In the rows, 128 means zero.
T: 4 groups of rows, each row roughly a mix of its group's hidden directions; some rows fit no group
T (171 x 13)
[[148 144 161 146 135 133  77 118  98 130 161 147 144]
 [160 146 143 146 155 108 176 124 109 130 162 143 113]
 [147 176 130 140  92 164 156 134 125 107 123 125 101]
 [ 77 139 150 139 121 123 103 149 107  83 145 136 136]
 [116 155 134 110 132 133  83 108 175 158 141 147 124]
 [130 142 135 106 144 101 117 158 124 114  68 144 152]
 [107  96 139 131  91 118  98 125 111  79 116 119 105]
 [142  97 119 148 162  78 129 139 165 129 114 146 118]
 [112 149  93  98 149 132 145  89 138 139 139 170 141]
 [ 99 161  98 119 150 112 135 132 183 147 119 115 134]
 [122  91 132 126 105 110  95 131 168 127  87 121 102]
 [134 200 131 126 151 140 151 115 134 115 132 105 127]
 [113 149 119 169 130 102  96  82 157 127 139 142 131]
 [177 118  94 132 121 119 125 177 146 110 117 146 124]
 [167 158 155 142 123  74 119 118 120 104 146 135 128]
 [123  72 107 119 137  98 152 106 144 115 102 109 112]
 [163  96 112  93 122 113 109 110 169 137 150 119 107]
 [141 124 143 171 181 140 100  99 131 142 110 136 125]
 [138 166 116 131 137 162 128 154 102 121 123 183 130]
 [126 152 150  97 119 151 132 133  81  92 130 123 162]
 [153 106 118 164 133 142  94 121 167 140 165 147 126]
 [119 151 155 136 143 156 108 151 136 140 135 163  77]
 [117 131 104 127  98 155 111  96 123 124 123 188 138]
 [156 158 142 134 134 163 150 117 101 121 175 106 140]
 [168 111 144 125 126 140 120 141  97  88 145 126  83]
 [116  77 124 108 141 158 121  98  96 156 123 121 111]
 [158 105 106 132 130 108 102  86 145 127 175 123 118]
 [ 72 129 110 137 120 121 118 122 114 151 140  78 141]
 [123 177 129 103 138 137 117 160 152 102 163 113 112]
 [149 155 125 108 105  99 145 125 143 174 138  95 102]
 [105 133 114  98  78 125 130 109 127  98 163 101 123]
 [146 180 145 140 156  98 125 147 130 107 143  93 130]
 [102  98 119  98 127 143 157 141 134 143 110  81 102]
 [147 163 133 145 156 163 151 100 108 144 154 152 147]
 [162 100 136 166 131 126 143 153 144 116  99 154 161]
 [122  92 106 146 101 143 172 127 108 139 136 103 162]
 [123 134 156  87 150 130 154 167 108 150 146 151 108]
 [155 132 123 124  88 143 149 159 160  96 140  94 134]
 [160 149 154 138 125 137 124 139 152 118 178 109  92]
 [138 129 159 158 116 171 106 115 135 147 140 174 137]
 [132 137 122 108 141 109 165 101 118  78  90 122 120]
 [ 87 131 128 142 152 129  95 150 104  83 104 144 130]
 [124  73 164 125 144 126 129 149 118 165 104 114 135]
 [113 100 132 168 113  99 126 101 154 162 127 149 101]
 [ 81 136 102 107 100 165 118 113 127 136 112 163 124]
 [140 140 129  93  99 105 128 136 119 152 119 105 184]
 [159 114 121 157 127 144  91  79 158 137 130 111 134]
 [133 158 133 133 156  85 107  91 160 127 107 109 119]
 [141 190 135 149 147 134 127 132 151 162 120 125 153]
 [154 118  99 148 141 173  99 135 131  99 109 145 156]
 [159  93 120 139  92 110 141 105 131 102 134  84 121]
 [102 178 118  97 119 155 143 148 137 148 140 131 162]
 [119 100 150 113 113 122 153 128 109 108 119  72 159]
 [136 152 116 124 133 150 170 103 133 116 164 100  90]
 [147 127 111  94 120 147 132  96 117 153 104  78 112]
 [118 174 144 149  96 146 152 163  99 139 127 120 146]
 [116  79 124  82 106 132 113 154 117  96 117 123 135]
 [155 102 138 114  90 136  86 163 146 125 127 134  99]
 [169 101 151 137 178 107 145 113 118 150 117 121 116]
 [113  72 131  95 111 120  94 127 145 107 117 117 109]
 [111  82  93 117 124 128 111 156 158 146 162 131 116]
 [127 123  92 167 100 102 133 108 130 110 146  85 139]
 [136 148 148 136 168 155  87 160 154 123 114 151 120]
 [134 125 147 120  85 150 100  84 148 156 151 127 117]
 [165 133 160 140 145 124 113 165 119 180 130 118 133]
 [ 99  99 127 152 117 119 101 105 133 114 179 126 100]
 [104 132 159 101 152 112  83 153 121 154 134 100 118]
 [126 151 158 123 109 121 143  99 127 123  63 121 144]
 [105 131  99 105 151 126 164 135  82 120 144 152 153]
 [155 133 155 138 158  91  85 133 121 125 160 121 150]
 [126 147 125 109 142 138 141 192  92 111 117 107 131]
 [150  94 108 131 146 113 128  69 157 133 148 123 136]
 [147 135 161 131 117 102 185 102 129 133 101 136 111]
 [ 73 115 122 131 127 110  95  84 138 105 116 131 129]
 [ 86 121 114 107 155 164 121 117 109 150  85 130 133]
 [101 154 126  87  79 107 129 139 106 105 118 141 134]
 [131 132 113 175 108 153  87 105 151 125 106 141 151]
 [136 167 132 144  89 144 140  97 103 110 126 166 114]
 [117  90 109 130 169 163 124 142 118 105 121 107 164]
 [140 141 131 170 174 115 128 134 139 109  92  93 129]
 [103  99 132 117 126  70 159 142 151 145 111 122 116]
 [169 121 129 112 117 111  79 153 166 126 138 149 130]
 [131  91 127 126 141  91 110 149 173 143 113 114 160]
 [ 68 144 134 129 150 140 108 107 160 155 116 132 117]
 [125 100 112 143 109 148  82  92 135 109  89 129 123]
 [123  92 145 113  74 156 157 126 114 136 117 116 106]
 [169 154 149 111 101 156 145 160 113 149 142 146 112]
 [164 134 109 121 132 154  75 118 137 133 139 169 115]
 [118 138 146 144 135  99 124 101 114 125  68 137 160]
 [161 115 133 124 153 169 144 149 125 127  97  82 126]
 [171 135 132 114 138 169 104 149 103 120 133 159 100]
 [156  99  91 116 126 100 117 139 174 130 111 153 115]
 [116 169 120 122 130 158 158 114 103 124 114 103  83]
 [168  88 120 130 120 186 124 137 134 143 126 132 112]
 [157 123 161 173 122 151 129 116 117 142 129  80 138]
 [179 115 126 155 128 156 130  95 103 107 133 147 151]
 [136 152 119 115 129 123 124 148 151 118  83 139  70]
 [107 134 118 166 176 125 129 119 104 103  93 115 147]
 [102 110 128 143 104 124  72 137 170 152 129 130 133]
 [142 177 115 156 102 145 166 124 130 102 143 133 106]
 [124 104 114 162 117 138 174 144  94 127 124  90 142]
 [115 118  97 132 112 182 104  97 105 125 108 105 126]
 [ 89 148 113 147 142 104  90 142 152 155 123 154 152]
 [168 143 135 121 130 129  91 130 130 130 173 142  84]
 [106  72 125 111  86 149 126 110 110 131 123 121 151]
 [100 112 145 144 104 101 101 141 156 148 165 158 117]
 [140 104 146 124 111 130 175 147 127 132 121  79  98]
 [140 131  98 156 128 156 153 118 139 145 120 178  95]
 [142 108 113 128 115 132 139 180 187 133 131 120 126]
 [ 97 159 104 106  87 143 143 108 137  88 129 137 116]
 [157 150 112 160 116 137 176  96 113 102 131 139 114]
 [133 181 128 165 133 140 173 129 120 123 115 138 102]
 [ 97  96 108 175 127 160 148 139 141 123 118 121 158]
 [113 115 129 145 101 159  62 129 134 142 130 121 146]
 [122  81 131 127 163  95 140  93 127 107 108 152 121]
 [ 77 145 137 103  85 144 108 129 142 137 119 131 159]
 [125  90 120 136 159 137 161  82 132 159 134 105 131]
 [100 138 126 111 136 108 138 188 157 139 138 148 152]
 [117 136 115 128 147 119 104 104 117 153 164  73 110]
 [ 92 138  95 142 155  90 144 125 139 145 128 165 107]
 [102 112  87 133 148 140 143 112 112 147 170 122 164]
 [146 121  93 113 111 109 138 110 114  86 133  90 160]
 [105 103 100 148 102 107 163  91 116 102 138 117 115]
 [135 134 152  99 187 139 149 116 120 144  95 115 121]
 [138 147 105 150 151 165 132 134 103 126  81 160 141]
 [138 111 159 152 160 122 135 147 110 186 123 113 122]
 [133 134 166 142 142  66 133 146 126 131 152 102 124]
 [ 79 115 123 103 161 125 105 136 127 135 126  94 163]
 [154 159 162 143 120 157 137 123  93 140 157 131 162]
 [103 109 124 141 127 103  71 147 166 107 119 125 130]
 [130 167  65 120 138 127 136 103 120 104 120 139 141]
 [131 104 110 130 122 150  99 111 134 140 113 191 150]
 [165 155 122 119 115  75 140 109 136  95 130 126 106]
 [117 140 105 126 167 131  79 117 121 121  85 113 110]
 [126 130 128 145 181 151 159  94 101 135 111 135 149]
 [121 157 154 139 172 122 102 140 121 138 122 117  77]
 [115 101 171 130 162 127 100 138  97 160 128 111 144]
 [108 103 120 163  99 153 155 111 142 149 154 155 105]
 [163 101 120 123 116 134 103 117 174 153 129  87 134]
 [172 161 134  97 136 130 124 104 169 112 112 151 132]
 [132 116 104 116 167 127  97 138 171 132 127 173 135]
 [149 100 115  66 123 119 114 156 133 136 122 158 131]
 [108 157 116 144 119 130 164  87 100 109 143 162 143]
 [111  99  92  97 169 133 120 108 126 122 123  90 146]
 [158 155 139 146 161 101 119 156 172 136 149 122 114]
 [154  78 159 123 139 128 126  99 152 139 166 136 118]
 [148 108 107 159  87 109 158 133 119 118 128 106 167]
 [ 69 118 128 123 164 124 122 152 134 166 132 111 125]
 [167 123 120 115  94 132 116 116 159 152 148  81 126]
 [144 112 104 135 126 130 126  67 101 122 156 156 113]
 [108 130 144 111 139  86 173 108 145 110 149 108 153]
 [115 117  80  99 160 118 135 147 124 124  82 132 143]
 [113  90 121 123 119 127 168  77 115 123 126 101 148]
 [155 129 106 163 153 130 168  91 112 112 111 148 140]
 [128 119 156 124 157  73 137 154 135 141 128  88 118]
 [179 139 139 140 123 118 104 124 145 133 161 154  89]
 [129 125 104 111  99 121 162  96 145  85 107 142 153]
 [155 144 107 135 155 137 153 169 130 125 132 178 146]
 [118 155 120 120 143 106 113  78  96 103 112 146 155]
 [176  94 146 120 157 116 104 139 119 162 145 131 145]
 [ 72 122 131 103  80 125 129 121 130 123 118 155 109]
 [124 121  99 152 158 118 155  96 151 130 119 167 160]
 [106 136 172 122 140 145 170 119  85 136 154 125 134]
 [132  91 104 133  88 124 134 120 117 153 167 112 162]
 [154 133 134  84 182 132 104 132 110 113 121 105 136]
 [128 184 124 121 134 154 157 113 153 134 152  94 130]
 [143 137 122 153 100 111 186  96 119 129 144 110 145]
 [143 103 150 144 124 127 149 148 102 120 133 175  84]
 [158  81 103 145 118  93 120 149 128 135 119 118  92]
 [153 153 120 135 157 160 111 150 101 128 166 118 161]
 [ 86 107 121 121 153 108  96 110 138 108 107 168 113]]
the one row of each list that fits no group (the others fit one group, some only roughly)
- q599: [ 97 130 114 157 144 133 138 174 127 142 147  97 164]
- q256: [112 140 128 163 130 138  90 133 114 156 155 148 174]
- q943: [141  87 152 147 113  82 147 117 138 132 102 147 103]
- q328: [145 152 118 132 150 117 177 116 172 154 131 103 124]
- q654: [133 104 102 112 107 122 101 152  92 119 153 100 164]
- q43: [128 167  82 150 104 115 126 112 159 145 134 150 149]
- q370: [125 115 158 112 101 142 121 128 130  89 177  95 133]
- q944: [ 89 143 111 136 115 152 123 153 100  85 137 105 104]
- q454: [ 95 118 140 173 151  91  96 148 131 112 115 142 119]
- q556: [126 103 160 164 114  93 104 108 135 112 150 138  94]
- q640: [131 139 121 120 113 156 125 151 170 159 179 111 130]
- q923: [105 126  93 135 154 122 146  97  97  97 140 133  90]

q599
- q463: [130 124 127 133 105  95 145 164 170 146 150 134  89]
- q390: [130 154  90 108 145 117 151 125 121 150  95  82 141]
- q533: [145 102 133 128 122 105  83 130 144 135 186 138 130]
- q877: [115 146 159 120 130 139 140 133 100 161  93 124  79]
- q902: [ 96 137 101 116 165 133 122 159 120 100 102 163 146]
- q395: [122  81 130 139 156 103 112 118 124 166 100  99 138]
- q198: [ 98 162  84 144 155 153 113 122 103 135 148 148 134]
- q84: [146 156 102 100 150 162 168 132 123 131 126  97 152]
- q95: [145 100 122 102 102 162 143 147 115 160 105 130 166]
- q97: [131 146 151  98 133 112 144 159 161 128 153 110 173]
- q70: [158 136 127 177 140 134 120  98 121 126 124 128  75]
- q123: [132  66 136 146 163 130 116 135 133 159 140 153 133]

q395
- q720: [142 137 118 120  85 172 137 109 112 121  98 158 104]
- q428: [129 104  82 130 128 178 111 138 125 156 156 116 135]
- q881: [117 162  92 156 143 120 130 154 135 110 107 165 157]
- q437: [130 136 173 133 146 127 148 144  74 126 151 144 104]
- q191: [154  98 112 167 134 117  95 138 138 113  85 148 118]
- q689: [135 127 109 180 140 153 124 156 110 149 148 166 126]
- q269: [120 151 163 152 137 130 149 149 112 141  96 131  77]
- q703: [157 155  99 119 180 124 126 169 115 114 137 127 127]
- q77: [125 107 119 160 183 121 137 127 123 131 152 112 172]
- q753: [127 109 140 131 135 162 151 176  94  96 113 143 140]
- q831: [105  93 157 112  87 116 119 122 142 137 111 123 174]
- q763: [111 134 148 135 122 111 112 106 111 148  97 190 123]
- q59: [135 137 123 116 107 180 107 169 121 103 146 152 146]

q689
- q940: [129 125 110 142 112 179 111 127  96 147 162 144  97]
- q634: [ 98 152 127 141 153  94  93 136 113 100 131 168 116]
- q491: [140 124 131 155 171 125 115 127 143 161 118  80 156]
- q960: [125 144 116  91 133 148 177 108  95 105 108 111 139]
- q424: [114 119 179 136  99  90 118 153 129 131 158 119 148]
- q51: [120 125 109 100 108  94 133 119  91  76 123 109 131]
- q407: [145 150 159 147 161 140 142 115 165 155 102 139  98]
- q92: [138  89 128 143 138  81 153 129  87 132 121 103 143]
- q747: [171 151 117  75 112 141 110 143 118 129 150 127 151]
- q549: [100  70  88 124 137 118 133 153 124 135 140 104 120]
- q119: [171 127 134 132 176 148  93 123 164 127 138 140 122]
- q482: [105 160 133 122  90  97 147 142 144 123 157 113  89]
- q417: [133 168 159 105 138 137 169 121 126 157  94 127 108]

q549
- q462: [152 136 127 123  86 146 117 177 113 138 162 144 146]
- q912: [ 85 101  91 109 141 142 124  89 116 153 119 143 117]
- q410: [107 174 140 146  97 101 142 121 149 158 162 127 136]
- q767: [187 121 151 131 154 137 134 140  94 106 122 119 153]
- q10: [104 103 116  69 111 120 115 107 128 118 144 163 134]
- q935: [138 136 121 147 150 132  94 146 165 140 177 103 144]
- q327: [171 112 141 118 122  74 126 107 107 123 150 139 106]
- q680: [ 85 151 144 134 108 157 132 144 105  84 118 142 107]
- q139: [ 90 155 133 114 140 156 158 127 115 157 102  90 138]
- q422: [141 104 145 104 142 153 106 167  88 142 158 140 120]
- q125: [115 129 140 171 164  83  97 118 115 115 141 141 140]
- q699: [134 168 147  88  94 143 128 168 110 144 122 136 141]
- q603: [116 116  90 134 127 136 148  90 110 110 149  78 126]

q680
- q230: [185 118 161 126 135 139 111 156 128 107 153 103 125]
- q508: [ 89 162 114 111 145 109 114 149 128 128  91 155 158]
- q812: [131 140  75 141 155 133 107 114 168 124 112 148 152]
- q807: [168  96 113 151 117 117 120 164 123 103 142 117 166]
- q964: [105 106 112 133  88 167 144 142 140 123 127 153 170]
- q361: [114 149 136  65 144 159 146 107 111 126 123 126 106]
- q891: [113 130 108  85 127 157 150 169 158 136 100 141 129]
- q782: [173 100 142 139 143 157 135 120 130 162 121 172 121]
- q696: [120  93 109 100 119 138 128 126 126 143  62 119 143]
- q920: [137 106 143 136  84 146 124 115 137 140  98  75 138]
- q622: [154  94 140 132 140 110 115 163  89 105 152 158 137]

q891
- q486: [155 112 118 132 174 147 127 100 152  86 131 147 110]
- q978: [144  92 122 118 136 150  96 134 110  89  91 149 107]
- q510: [129 130 155 167 120 126  96 151 128 139 160 160 165]
- q476: [131  97 121 104 133 105 115 185 110 112 117 161 131]
- q797: [129 117  96 129 100 133  79 100 168 111 130 114 143]
- q220: [134 104 177 140  81  96 135 143 133 133 138 136 150]
- q485: [117 141 175 109 100 105 110 120  91 116 153 104 123]
- q469: [182 133  96 141 138 121 164 121 150  98 115 123 122]
- q110: [121 156 155 172 119 104 127 158 140 151 143 164 116]
- q278: [ 85 149 128 155 108 115 172 112 115 138 128 154 101]
- q249: [109 177  90 138 162 136 101 121 143 113 144 113 118]
- q471: [103 137 109 123 119 178  82 132 112 118 136 116 160]
- q457: [122 106 165 139 142  83 110 172 109 118 127 118 146]
- q479: [109 104 133 146 128 168 187 123 114 153 123 135 119]
- q961: [117 152 113 115 138 125 157 132 120 101 145 134  63]

q457
- q937: [102 108  98 153  85 155 160 125 127 110 139 132 155]
- q957: [156 129 152 116 155 106 123  94 134 170 134 147  93]
- q430: [112 123 113 102 150 109  71 106 136  98 145 123 109]
- q848: [129 113 111  91  82 163 113 128 153 122 101 150 122]
- q411: [142 141 107 126 115  90 144  76 115  89 140 136 132]
- q195: [120 184 128  99 134 129 132 143 163 105 107 106 107]
- q826: [135 128 131 132 114 173 122 175 120  98 140 167 112]
- q242: [134  84 145  97 140 128 104 159 112 145 160 105 149]
- q490: [135  79 122 158 184 120 107 133 127 116 128 123 139]
- q773: [100  92 121 151 104  97 114 109 132 144 106 163 103]
- q575: [123 109 112 144 125 140  80 156 170 159 149 117 124]
- q938: [133 132 114  73 133 124 148 168 108 137 102 150 107]

q242
- q194: [125 161 165 119  97 124 107 122 102 134 100 168 110]
- q623: [148 114 108 114 135 145 101 185 130 158 144 135 154]
- q234: [117 118 108 131 133 108 125  94 131 158 136  71 159]
- q434: [163 171 136 130 133 171 100 142 120 105 129 107 108]
- q860: [ 82 132 105 133 115 183 127 144 126 121 156 136 112]
- q586: [156 105 113 169 129 160 117 167 136 132 146 106 153]
- q573: [122 136 137 142 101 141  82  81 120 110 156 127 153]
- q317: [104 141 120 159 127 128 117 150 150 158 176 161 114]
- q284: [126 115 117 144 117 111  85  95 170 115 146  93 128]
- q427: [103 125 147 147 107 122  84 175 126 147 137 159 125]
- q577: [ 90 162 121 149 120  95 164 145 158 134 145 139 112]
- q286: [105 141 165 179  99 106 150 110 109 125 144 123 126]

q573
- q705: [123 144  88 127 138 169 154 109  81 121 117 138 112]
- q852: [164 126 156 131  71 113 145 153 142 105 125 115 134]
- q436: [ 92 130 161 137 113 144 107 148 113 155  98 167 142]
- q4: [147 157 106 136 159 166 119  97 131 158 119 114 159]
- q98: [124 159 131 100 142 127 142  87 147 171 128  93 138]
- q867: [151 141 139 158 138 117 127 126 170  88  95 159 125]
- q263: [111  81 113 135 137 137  82 138 122 140 140 116  86]
- q245: [102 108 122 176 125 123 175 111 122 137 113  96 136]
- q739: [159 117 143 106 165  89 121  84 149 125 122 142 124]
- q243: [139 144 107 105  91 111  93 100 152 148 158 112 143]
- q832: [ 99 163 103 125 163 121  96 108 117  95 134 155 122]

q263
- q218: [160 121 122 100 136 164 100 152 104  93 113 103 116]
- q855: [ 95 144 146 127 114 106 115 155 117 101 108 174 100]
- q991: [137 100 102 165 115 165 109  99 107 147 134 139 101]
- q597: [103 119 143  99 182 126 150 155  97 122 113 142 123]
- q980: [151  96 131 103 154 116 164  77 132 131 114 140 137]
- q14: [115 126 122 137 115 161 125 183 115 145 135 106 171]
- q708: [149 156 103  94 149 154 162 158 146 139 130 104 136]
- q340: [125 111 145 137 124  90  77  98 156 131 108 151 132]
- q909: [169 112  85 106 120 130 115 112 178 124 132 133 136]
- q147: [138 100 145 178 157 138 125 133 122 170 142 129 101]
- q170: [134 126 159 116 116 103 109 142 150  83 141 123  82]

q340
- q779: [125 114 156 152 108 104 144 174 161 132 148 117 158]
- q746: [143 100 115 100 111 164 153 112 125 167 152 127 159]
- q946: [116 102 131 120 117 112 169 102 105 140  90 136 168]
- q356: [134 112 107 114 161 158 136 134 145 139 102 179 152]
- q687: [137 124  64 146 111 154 153 118 133 111 111 144 111]
- q820: [158 131 107 143 147 150  94 174 143 158 150 138 130]
- q730: [186 157 106 127 147 126 124 106 129  86 122 122 132]
- q228: [120 116  71 115 145 132 134 123 138  96 108 162 156]
- q876: [126 159  92 126 136 109 108 127 164 126 101 176 136]
- q770: [115  76 131 143 141  86 145 145 154 151 147 125 142]

q687
